Each row of this table is followed by its label. One hidden rule gives the labels. It looks at one to three of the table's principal directions, none of them among the few with the most spread.
[ 72 -33  -6 -52 -19 -35 -13  73  58   7 -13 -11  21   4 -90 -12 -62  19
  -3 -48  31  10  76  50  61   9 -13  37 -75  16  18  18 -15  47  39  -3
   5   4 -45 -14  36  35  35 -14  36  28] w
[ 35  29  15 -22  29 -34 -41 -26   3  46 -14 -19  27  10  23 -26   4 -28
 -55 -28   1  53  31 -14  44 -46  -5  13 -11  -2  11 -22  15 -12 -11  -5
 -12  -9  -7  28 -35  21   7   8 -35   2] m
[ 31  -6  14 -10 -15  41 -38   4 -23  -9 -39  10  52 -25  -8 -29 -17  45
  -1 -24 -32   9  67  50  19   8  14  77 -19  45  51  52  52  31 -44   2
  33  40  -9 -41 -21   7  40  39  27  22] j
[ 19  26 -15   8   5  48 -16   4  -7  25 -12  -4  -8   9   7  -5   8  24
  29  15   0 -40  23  29 -10 -12   9  45  -6  35  10   7  11   8 -47 -13
  14  46 -13 -31 -37  -6  -1  46 -23 -20] w
[-34  23  11  16  -7  84  -6 -15 -27 -23  25   1  -5   6  62  -1  50  15
  -3  37 -49 -15 -80 -57   0 -41   5  16  56 -31 -19 -82  35  13  22  11
  47 -28  53   2 -39 -16 -35  47 -23 -49] w
[ 30  -5 -23  21  27 -20  -8  74  34  -6 -52   4 -30  -4 -20 -54  26  48
   7  32 -33  11  -5 -15   4   7  31 -16  10  60  47 -13  17   9  46   3
  -5  65 -56 -37  10 -42 -18  12  15 -23] j
[  48   -6   65    8  -42  -18  -42   42   33   26   18   30  -52   24
  -61   -8   21   -4    7   -2    6  -12   -2   -1  -81    2   10  -76
   -6  -50  -21  -12  -19   26   69  -58 -100   41  -13  -55   64  -82
    4 -113   24   33] j
[ 34   0  21 -21 -32 -36 -20  13   0  11   7  19   9 -10 -24 -33 -12 -15
 -43 -21   5  10  15 -14  12   0  -3  16 -20 -26   8 -32   0  34  35 -17
  13 -16  -8 -18  26  -6   6  -4  10  20] m
[-14  16  19  24  24 -10 -24 -33  -1  -5   7 -14  15  45  68  27  81  22
  40  47 -75  43 -67 -18 -74 -25  23 -70  31  18 -15 -16  12  -3  41 -40
 -23  46  13   4 -28 -19 -25   1   1 -29] j
[ 78 -62  42 -37 -44 -18 -36  24  48  12  -5  11 -34  24 -70  43 -13   4
   4 -31  -9   0  58  19 -33  18  33 -29 -61 -12  19  11 -13  34  79 -51
 -84  32  -2 -55  76 -26 -15 -82  58  29] j
[-19 -21 -22   0 -52  19 -25   4 -36 -61   0  30 -13 -41  -4 -29 -51 -18
  10  25  17 -56  -8 -10 -34  87   0  66  -7 -10  20   6   0  21 -15 -17
  57  -2   9 -49  37 -47 -19  41  35  11] j
[-19   1  54  21  10  -1 -19 -29  23 -13  23  -9  27  21  14  25  50  -7
  34  20 -13  39 -29  26 -45 -10   0 -83  33 -18 -49  43 -19 -34  21 -43
 -68  23  34  33  14 -25  34 -82  15  24] m
[  2  24  22 -14   6 -31 -29 -87 -38  17  -6  -9  25  10  65  10  16 -44
 -53 -14 -30  49  -1 -44 -15 -25  15  -2  -5  -4  11 -38  23   2  -3  -3
  24 -57  14   8 -18  38 -36  44  -6 -11] m
[  1  20 -40 -41 -33 -33   0  -9 -28   5   7   8 -29  -8  16 -26 -52 -55
 -61   6  41 -22 -25 -68  38   9 -16  66 -28 -43   7 -94  -3  23  -1  26
  81 -65   2 -16   8   9 -39  79 -47 -37] w
[  6 -38 -40 -12  10 -84  22  46   7   4 -26  14   8  -5 -42  -3 -37  28
   6 -10   3   9  26  38  19  36   2  -2 -29  35  48  50   1   7  -5   4
  -5  64 -39 -25  16 -10  40  -8  10  20] j
[  0 -10   8  12 -29  -9  -9   4 -25   0 -24  37  -9 -56 -55 -43 -33 -21
 -18  -5  53 -30  41  32 -17  66  -2  20   4 -18  18  72 -28 -21 -54 -14
 -34  49   0 -13  53 -68  43 -49   3  47] w
[ 27 -16   3  -1 -20 -19 -10  55  28   5 -10  21 -22 -11 -48 -39  -5  18
   0   8  10 -18  12  10  -6  17   9  -8  -9   7  24   3  -1   8  28 -16
  -3  26 -29 -58  37 -39  11 -12  21   9] w
[ 29  21 -43 -21 -18 -18  54  44  25  34  27 -31 -24  32 -23  16 -62   9
  15 -26  63 -41  28  11  28 -12 -34  47 -60  22 -18 -36 -27  35 -30  32
  52 -67 -53 -19 -16  94   2  40 -20 -11] m
[  1 -31   5   0  18 -66 -41  42  33 -27   3  11  -3  17 -27  -4  -4  -6
   4  18 -24  22 -30  -8  -3  14  11 -56   3  -6   4 -19   5  22  93 -37
 -20  31 -11 -15  33 -53  -3 -30  39   9] m
[ -9   1  15  10  37  -8  44  33  66  30  34 -31 -11  31 -25  28  13  -1
   7 -22  26  20 -16   3  39 -63 -26 -76  15 -24 -59 -14 -34 -33  43  13
 -63 -51  -6  72 -12  43  12 -86 -12   6] m
[-30  32 -22  -1  26  51  17 -13   7   9  -3 -16  18  -7  36 -17  16  -1
   2  13  10   0 -18  -1  51 -47 -20  31  23  -3 -24 -10   5 -45 -35  29
  27 -24  10  58 -59  29  -3  38 -52 -34] w
[-39 -10 -21  20  14  47   3 -29 -40 -35 -28  21  -2 -44  16 -10  11   2
  25  20  -5 -25  11  19 -16  50   8  22  31  16  25  73  14 -44 -67  15
  -7  58  18   4  -5 -46   1  14  -3   4] m
[-57  38   2  16  18  -9 -16 -32 -42 -29  19   8  23  -3  72 -31  26 -24
 -22  36 -21  24 -76 -48  12 -15 -15  -5  57 -26 -16 -48  37  -9  -8  14
  53 -23  31  13 -34 -23   7  46 -33 -19] m
[-48  24 -37  -6   7 -32  37 -25 -34 -22  21   5 -12   5  51  13 -38 -33
 -42  15  13  -4 -47 -58  72 -16  -8  40   3 -16 -15 -87  27  18  -5  59
  92 -80  17   5 -27  43 -17  86 -47 -39] w
[ 22 -17 -55 -46 -22  25  37 -28 -22  15 -45  -8   8 -34  -1   9 -54   6
 -16 -32  27 -18  77  21  46  25   2 111 -62  33  49  42  -4 -18 -84  44
  40  -6 -10  10 -16  65 -13  65 -25 -14] j
[  5  12  20  20  20 -33 -30 -50 -34  -1 -48  22  13 -26  10 -14  13 -13
 -36   9 -21  37  33   4   0  17  45  -2   4  29  30  31  20  -3 -19   2
  -9  49   4 -16  14 -33   9  22  -3   6] w
[  46  -34   41  -33  -54  -69  -16  -43  -12   -8    1   45  -27   24
  -20   59   -7  -13   -3   -9  -23   12   46   13  -48   35   49  -27
  -67   -3   22   10   22   49   37  -19  -26   33    7 -106   74  -15
   -1   -7   30   21] w
[  0   6   8  11 -39  -8  -9  16   8  -4  -5  27 -32 -13 -36 -20 -30 -16
   1  20  37 -33  -1   6 -32  30   4   4 -13 -22 -19   2 -26   6   8 -20
 -12   5 -13 -25  42 -42   1 -27   2  11] w
[  4   0  19   2  14 -41 -59 -20 -18  -6 -40  38 -12 -14   5 -41  32 -33
 -36  26 -28  26  -7 -23 -16  15  31 -32  29 -10  33  -3  26 -12  31 -35
 -42  70   3 -13  32 -96 -11 -21  -3   4] m
[-53   3 -35  38  29  21  35  44  25  -5   3  -8 -42  10  -1 -11  28  11
  57  57  27 -41 -67   5 -31  10 -18 -58  63   5 -22  20 -31 -60 -16 -14
 -42  40  -9  28   0 -55   5 -53 -20 -19] m
[ 11   0  38  24  17  36 -15 -36  15   1  10 -19  -6  37  37  50  82  23
  50  15 -64  23 -17  -3 -86 -23  30 -76  13  21 -18   9   1  -6  38 -29
 -54  22  11  -7  -9   3 -43 -22  31 -14] m
[ 28 -25  14 -40 -15 -41 -14 -49 -30 -20 -21  38  29 -12  -9  35 -32  -4
 -22 -40 -30  30  83  34  38  17  31  44 -68  15  35  36  51  40  -4  28
  23  20   3 -48  13  29  14  51  16  23] m
[ 27   0   1 -16   0 -63  -1 -16  -6  11  40  -3 -19  26   7  44 -53 -34
 -31 -39  18   5  34 -26  37  -3  -2  21 -57 -15 -13 -51   9  44  14  18
  12 -47  -1 -27  -9  50 -12  24 -11  14] w
[ 11   6 -46  -4 -16  29  42   9  -4   7 -36 -10  -8  -8   7   3 -26  40
  21   7   7 -24  29  17   9  11   9  72 -37  53  22  18  -4   3 -54  31
  39  10 -29  -9 -25  48 -11  54 -20 -28] w
[  6  -4 -37  -2  27  30  25  20   8  20 -17 -43  -4  23   9  26  15  34
  28   7  -5  -1 -13   4   3 -13  -6   5   8  31  12   6 -19 -12 -25   5
 -20  36  -1  42 -30  17  -6  -8 -22 -30] m
[ 10 -16 -19  -4  -2  24  30  79  92   8  71 -58 -43  71 -26  56   7  13
  81  20  35 -37 -68  -6 -26 -23 -42 -59  -7 -30 -81 -51 -80  -1  78 -45
 -55 -22   0  54   2  21 -27 -82   3 -21] m
[  17   30  -63  -30   24   -6  -25  -11  -43   12  -58   -8   44  -42
   37  -83  -50   -8  -46  -22   12    5   66    1   74   12  -16  127
  -23   64   77   10   48   -6 -100   35  101   -6  -48   -3  -65   44
    1  127  -28  -10] m
[ 29 -15  21  19  -3 -26  -6  14  18  16  19  -7  -7  15 -28  19  12  14
  39  -9   4  -7  25  34 -68  28   5 -49 -15  19  -2  48 -31   6   4 -42
 -53  39 -19 -33  25 -10  13 -51  39  36] m
[  38  -94  -38  -10  -31   33   56   85   40  -50    4   -5  -38  -19
 -103   55  -25   66   73  -10    6  -64   39   43  -16   87   21    4
  -49   39   31   54  -49   41   47   11    0   45   -7  -54   83    1
  -16   -8   85    8] j
[ 20 -18 -18 -10  17   6 -15  17  -4 -15 -54  18  22 -29  -4 -40   3  32
  -8 -11 -43  14  51  18  39   8  22  45  -7  55  63  31  49   6  -3  12
  22  44 -32 -16 -15  -1  -4  41  24   3] m
[ -47   -1    9   71   37    2    5   82   44  -37   25    9  -24   29
  -14   -5   70   60   97   75  -36  -12  -97   22  -67    4    1 -120
   73   11  -42   22   -8  -11   63  -34  -55   96  -11  -16    5  -95
   29  -70   19   -4] m
[-24   3 -40 -21  14  14  89  13  35  34  11 -39 -19  19  13  31  -9   9
   8 -20  38  10 -21 -16  43 -48 -41  -9 -11 -22 -34  -7 -32 -60 -29  64
 -24 -60  -7  81 -41  79  -8 -33 -61 -31] j
[-52  -6  11  50   3  14  10   5  -4 -27  11  19 -21  -9   3   2  50  11
  33  62 -16 -19 -77  -7 -58  20  17 -69  64 -17 -24  10 -23 -25  27 -27
 -28  46  31   0  27 -80   0 -39   5 -10] j
[-15 -39 -20 -17  -3  73  26 -18  12 -30  23 -30   4  19   3  85   7  13
  63   0 -13 -29 -10  21 -16   8  -3   3 -12   0 -24  19 -27  -1  13  -4
  -5 -11  40  41  -2  39 -36   1  27 -20] m
[-27   9  -9  15  15  52  31   4  15  -4  39 -32  -2  24  29  26  40  13
  49  16  -4 -18 -48  -6 -25 -23 -25 -31  34  -5 -40 -11 -23 -22   1  -7
  -6 -24  15  44 -29  26 -18 -14  -2 -17] w
[  0  16  15  -5 -19 -33 -15 -26 -12  -6   4   7  -9  17  19  13 -22 -21
 -13  -1  -2  17  -5 -21 -23   1   5  -4 -27 -13 -14 -26  14  23  11   9
  12 -36  -9 -27   5  13 -13  13  -2  -1] j
[  45  -33   24  -79  -52  -61    0  -49  -16   23   -1   28   -4  -23
  -29   15  -74  -69 -107  -89   33   32   82  -32   69   -1   -2   49
  -80  -67   25  -26   13   15   11   38   -5  -90   15   -7   44   52
  -10  -13   -6   35] j
[-23  -2  49  19  42 -19 -16 -35  -9  -3  12   8  36  17  40  25  53   7
 -26  -8 -72  64 -24 -13  27 -59  22 -60  43  -8  -6 -18  52   1  48   0
 -24  -1  36  21 -30   0  15 -22   7   9] j
[ -6  -1 -20  -8 -26  83  29   6 -19  -4  -2  16 -18 -40 -18 -16 -10   5
  -6 -10  20 -62  17  -2  22   5  -7  64   5 -15   9  -6  -2  -2 -32  31
  39 -26  11   0  -1   7 -24  38  -8 -14] w
[ 16 -19   9  14 -20  39 -60  -4 -16 -48 -67  41  36 -53 -35 -35  -4  34
  37  25 -35 -11  59  71 -37  69  44  53 -19  51  41 101  16  16 -15 -33
   8 110 -12 -40  28 -66  13  31  51  21] j
[-15  25 -11  21  23 -96 -47   5 -41  -6 -44  26  22  -5  34 -73   2   4
 -16  33 -30  40 -18  -4 -36  32  10 -15  24  46  59  20  51   6 -29 -17
  28  67 -50 -60  -9 -61  35  36   0  12] m
[ 50  18  -6 -20 -15 -30 -19  30  -5  26 -46  23   8 -41 -22 -83 -38   7
 -80 -33  -1  21  56 -25  66 -15  10  79 -38  13  50 -37  35  32   3  36
  55 -21 -49 -34 -10  16  -5  61 -14   0] j
[ 18 -17  -9  25   1  55 -16  71  52  -4 -27 -22  15   0 -32 -27  26  74
  76  42  -7 -18  -2  64 -34  18   5   2  15  53   8  70 -27 -22  -7 -51
 -34  99 -17  -4  -3 -43  36 -38  25  -1] j
[ -61   16  -23   55   20  -10   36   82   47  -13   49  -26  -47   24
  -15  -26   21  -10   58   60   53  -40 -121  -26  -62   15  -52 -104
   78  -32  -70  -26  -77  -39   39  -38  -43  -15  -20   58   21  -55
   -1  -98    2   -4] j
[ 23  18  -9 -25 -30  -7 -26 -63 -40  15  -6  19 -13  -2  35  12 -24 -36
 -35   3   2 -20  32 -21   6   7  25  77 -45  -2  17 -39  18  22 -29  -6
  45  -6  16 -43 -10  11 -36  83 -33 -22] m
[  4  -6 -15  39  35  42 -22  91  40   5 -35 -14   2 -25 -48 -72  15  44
  25  25  10 -19  -9  30   8   9  -8  -6  54  32  18  40 -22 -30   0 -35
 -42  78 -27  31  -5 -72  29 -57  15   8] m
[  15   45   13  -29    7    3   -5  -31  -31   42    3  -18   60   -3
   51  -32  -14   -2  -98  -49  -20   52   13  -41  107  -91  -15   80
   -4  -11   15  -85   59   31  -23   55   95 -101   13   18  -77   92
   15   90  -47  -20] w
[-44  44  -2  27  43  22  -8  -4   6   0  21 -14  10  31  52  -1  55   9
  37  44 -24  13 -74  -9 -12 -49 -16 -43  50 -10 -47 -24   9 -24   5  -3
  -5  22  11  39 -59 -19   0   8 -45 -34] m
[ -3 -34 -46 -17 -15  38  10  20   2 -39 -11   1 -39  -1 -13  21  -8   5
  52  23   1 -50  -9  -2 -35  54   2  16 -13  11  17  12 -16   2   9  -5
   1  30  -5 -10  28 -24 -49  13  23 -21] j
Here are more rows. What is the label of each one?
[  3  42   5   5 -16 -10 -11 -28 -43  10  -8  31  -5 -15  49 -40   8  -9
 -61   7 -30  12 -15 -59  24 -28  16  53   1 -17   9 -77  41  28   3  22
  52 -17   3 -18 -35  -2 -29  67 -45 -24] w
[ -1   1 -17 -23  -6  37  -3  14   7  -1 -12 -15  49 -20  -9 -25 -33  20
  18 -17  27   1  33  52  38   3 -34  64 -15   9   5  60   1 -24 -65  13
  23   8  -4  25 -31  26  50  12 -13  12] m
[ -2  -8 -15 -12  -2 111  46 -29  21  16 -15 -54  38 -15 -22  42  -6  21
  61 -35  40 -24  60  77 -21   0 -27  29 -21  29 -23 108 -59 -54 -86  16
 -16 -35   1  80 -18  89   1 -16  18   3] w
[  4  30   4 -16 -13 -43 -48 -38 -68 -13 -38  55  35 -32  33 -55 -43 -19
 -79 -14 -33  24  40 -18  63  -5  23  95 -21  12  50 -38  91  56 -21  29
  96 -11 -16 -55 -27   0   9 109 -16   5] j
[ 37 -37   4 -50 -57 -32  17 -24 -46  -2 -26  51  12 -48 -32   0 -55   7
 -55 -67  -9   7  92  12  32  35  18  76 -75  -7  65  34  42  37 -30  55
  40 -10  -6 -71  29  33  11  46  14  32] m
[ 15  10  26 -13  -4 -78   4 -68 -38  10  23  14   0   6  17  34 -16 -53
 -53 -46  -2  32  35 -31  -4   3  10 -17 -39 -18  -3 -29  10  36  10  21
  13 -61   0 -19  17  49 -21  25   7  25] m
[ 39 -31  11 -14  -9 -35  -6 -18 -16 -21 -31  34 -11  -6  -7  20  17  23
  -9 -10 -62  21  47  -3 -11  24  57  -4 -40  43  57   7  47  44  38  19
  15  36 -15 -86  35   0 -27  51  41  -1] w
[-54  -6 -25  32  16 100  52  49  29 -30  33 -24 -23  -8 -19  11  11  20
  68  22  38 -61 -48  15   3   5 -39 -18  54 -18 -53  23 -43 -44 -18  17
 -20 -14  20  65 -11  -8   1 -47  -1 -10] j
[  5  16  23  -9 -19 -46 -71 -34 -29  -8 -23  33  20 -24  22 -51 -37 -40
 -61  -4 -13  28  19 -25   5  11  15  41 -19 -13  25 -22  45  18   5 -11
  40 -24 -10 -44   0 -24  -6  45   6  14] j
[ 44 -37   8 -26 -20  56 -40  51  54 -23 -26  -3  10 -10 -56 -15 -15  30
  34  -1   5 -10  46  51  26  17   5  38 -27  12  10  47  -3  -1  22 -28
 -31  54   0  -6  25 -29  21 -34  32  11] j
[  7   7 -22  -4   6 -31  39   9  10  21   6 -17 -28  16 -18  24 -41 -16
  -2 -23  48 -10  23   1  16   3 -16   0 -31   3 -16  -3 -28   2 -22  26
 -15 -31 -27  20   3  43   0 -19 -19   5] w
[-43  38  29  14  41  22 -34 -63 -26   7  27 -28  34  25  82  11  56 -33
 -24  10 -40  48 -72 -50 -10 -62 -14 -43  62 -39 -35 -53  19 -22  11 -10
  -4 -45  49  68 -56   4 -20   1 -27 -22] j
[ 19  28 -24 -30  14 -22   3 -58 -51  14 -42   5  17  -7  39   4 -20 -11
 -48 -22 -14  30  52 -11  58 -13  19  74 -40  34  41 -13  47  22 -57  57
  58  -1  -9 -12 -36  51  -8 102 -46 -25] j
[ 56 -29 -11  -9 -14  57   9  23  11   7 -61   7  -9  -7 -38  18  25  80
  56   1 -36 -16  71  65 -29  23  43  33 -40  71  54  82  10  10 -29   3
 -35 119 -24 -50  10 -11   4   7  16 -11] m
[  -9   44    2  -32   16 -106  -31  -83  -72   20    1   13   28    7
   98  -31  -34  -71 -104  -41  -16   74    8  -76   48  -29  -16   38
  -16  -22   31  -69   78    8  -40   40   53  -76  -10   -5  -58   48
   -8   68  -51    9] j
[-26  17   8  33  29   2   4  28  19 -14  24  -5   2  13   2  -7  14   8
  31  16   6   1 -29  11   5 -12 -19 -39  34  -3 -40   6  -2 -10   7  -2
 -22  12  -4  25 -18 -15  27 -35  -6  11] j
[  22   27   -6  -29    3  -48  -20    2  -16   46  -36    5   16  -26
   21  -85  -32  -31 -114  -35   13   45   18  -57   88  -42  -15   63
    0  -19   42  -63   34  -10  -16   24   28  -48  -21   28  -33   16
    5   18  -49   -1] w
[ 15  43 -11  -1  47  16 -46  25  26  32 -34 -34  35  17  34 -62  18  17
  -1  13  -4  39  -1  11  43 -52 -21  27  24  32   9   1  25 -35 -36 -13
 -10  40 -27  43 -73  -4  30   4 -46 -18] j
[ -34   47   61  -12  -11   13  -25 -110  -76   -4   55   18   29   11
  104   23   10  -60  -86  -36  -42   44  -32  -82   40  -74   -8   25
   21  -79  -35 -106   80   30   -2   44   56 -126   71    7  -61   51
  -21   54  -41   -4] j
[  5  39 -13  -8  21  19  23 -31 -19  48  -7 -40  37  -3  35 -20   1  -6
 -14 -37  30  17  36  13  15 -29 -37  33   3  22   5  29  -8 -37 -99  24
  10 -38 -18  52 -56  74  20  15 -35   6] w
[ 60 -51   5 -44 -49  28  16  17  57  22  35 -25 -38  39 -57  81  -8   2
  58 -23  36 -40  37  36 -47  21  -7 -16 -65 -27 -28  28 -73   0  29 -50
 -89  25  17   6  50  15 -19 -87  19  13] w
[   2   20   24  -17   33 -102  -34  -57  -48   16  -49   29   69  -46
    8  -65  -29  -45 -105  -56   -4   85   73    6   69   -7    5   16
   -7   16   58   36   60   -6  -44   40   38  -30  -28   -5   -5   23
   52   41   -1   46] w
[-32  25 -30  -5  14  53  52  -3   7  41   4 -47  28 -22  13 -29 -20 -11
  -8 -33  67  -7   5  11  34 -30 -66  34  23 -15 -24  35 -43 -79 -95  31
   0 -76  -6 107 -54  72  20 -28 -42   4] m
[ 38 -35  14   5 -23  47  -4  63  38 -16 -25  22 -21  -4 -84  10   9  59
  60   4 -14 -38  40  65 -32  24  28 -14 -20  29  14  56  -5  32  35 -15
 -36  77 -24 -55  50 -41  12 -34  52  11] m
[-21  10 -13   1  23 -33 -12 -16 -12  -7 -17   4  15  -1  24 -24   6 -21
  -3  13  -2  19  -8   0  -1   9  -8 -11  19  13  11  17   9 -24 -17 -13
  -4  17 -14  25  -9 -15   6  -2  -6   6] m
[ -24    2  -11   40   36   36  -74   54  -17  -48  -26   24   29  -18
   25  -73   42   50   24   64  -75  -10  -53    2    7    8   21   24
   74   39   43  -11   65   21   28  -44   40  108    4  -34  -38 -108
   14   48   19  -15] j
[ 29   7  35 -10 -21 -54 -71 -25 -22  -3 -33  32  14   4  14 -35  19  -7
 -26  21 -45  35   7  -5 -46  14  38 -12  -8  18  44  -8  44  33  27 -41
  16  41 -14 -84  32 -52   4  31  25   4] w
[  2   2  14 -33  -9 -31 -37 -60 -40  12  -5  17  28   8  34   5  17 -29
 -18  -4 -19  27   6   4 -22   2   1   0  -3 -19  24  16  26  -8 -27 -26
  -9  35  24 -12  -2 -23  15   8 -19   8] w
[-27 -38 -64 -12  20  -1  63  53  35 -33   3  -8 -39   6 -36  27 -15   7
  51  21  34 -38 -21  12  33  31 -17 -20   3  10  -7  17 -33 -25  14  24
 -13  23 -10  34  26  -5  -7 -20  -2 -18] w
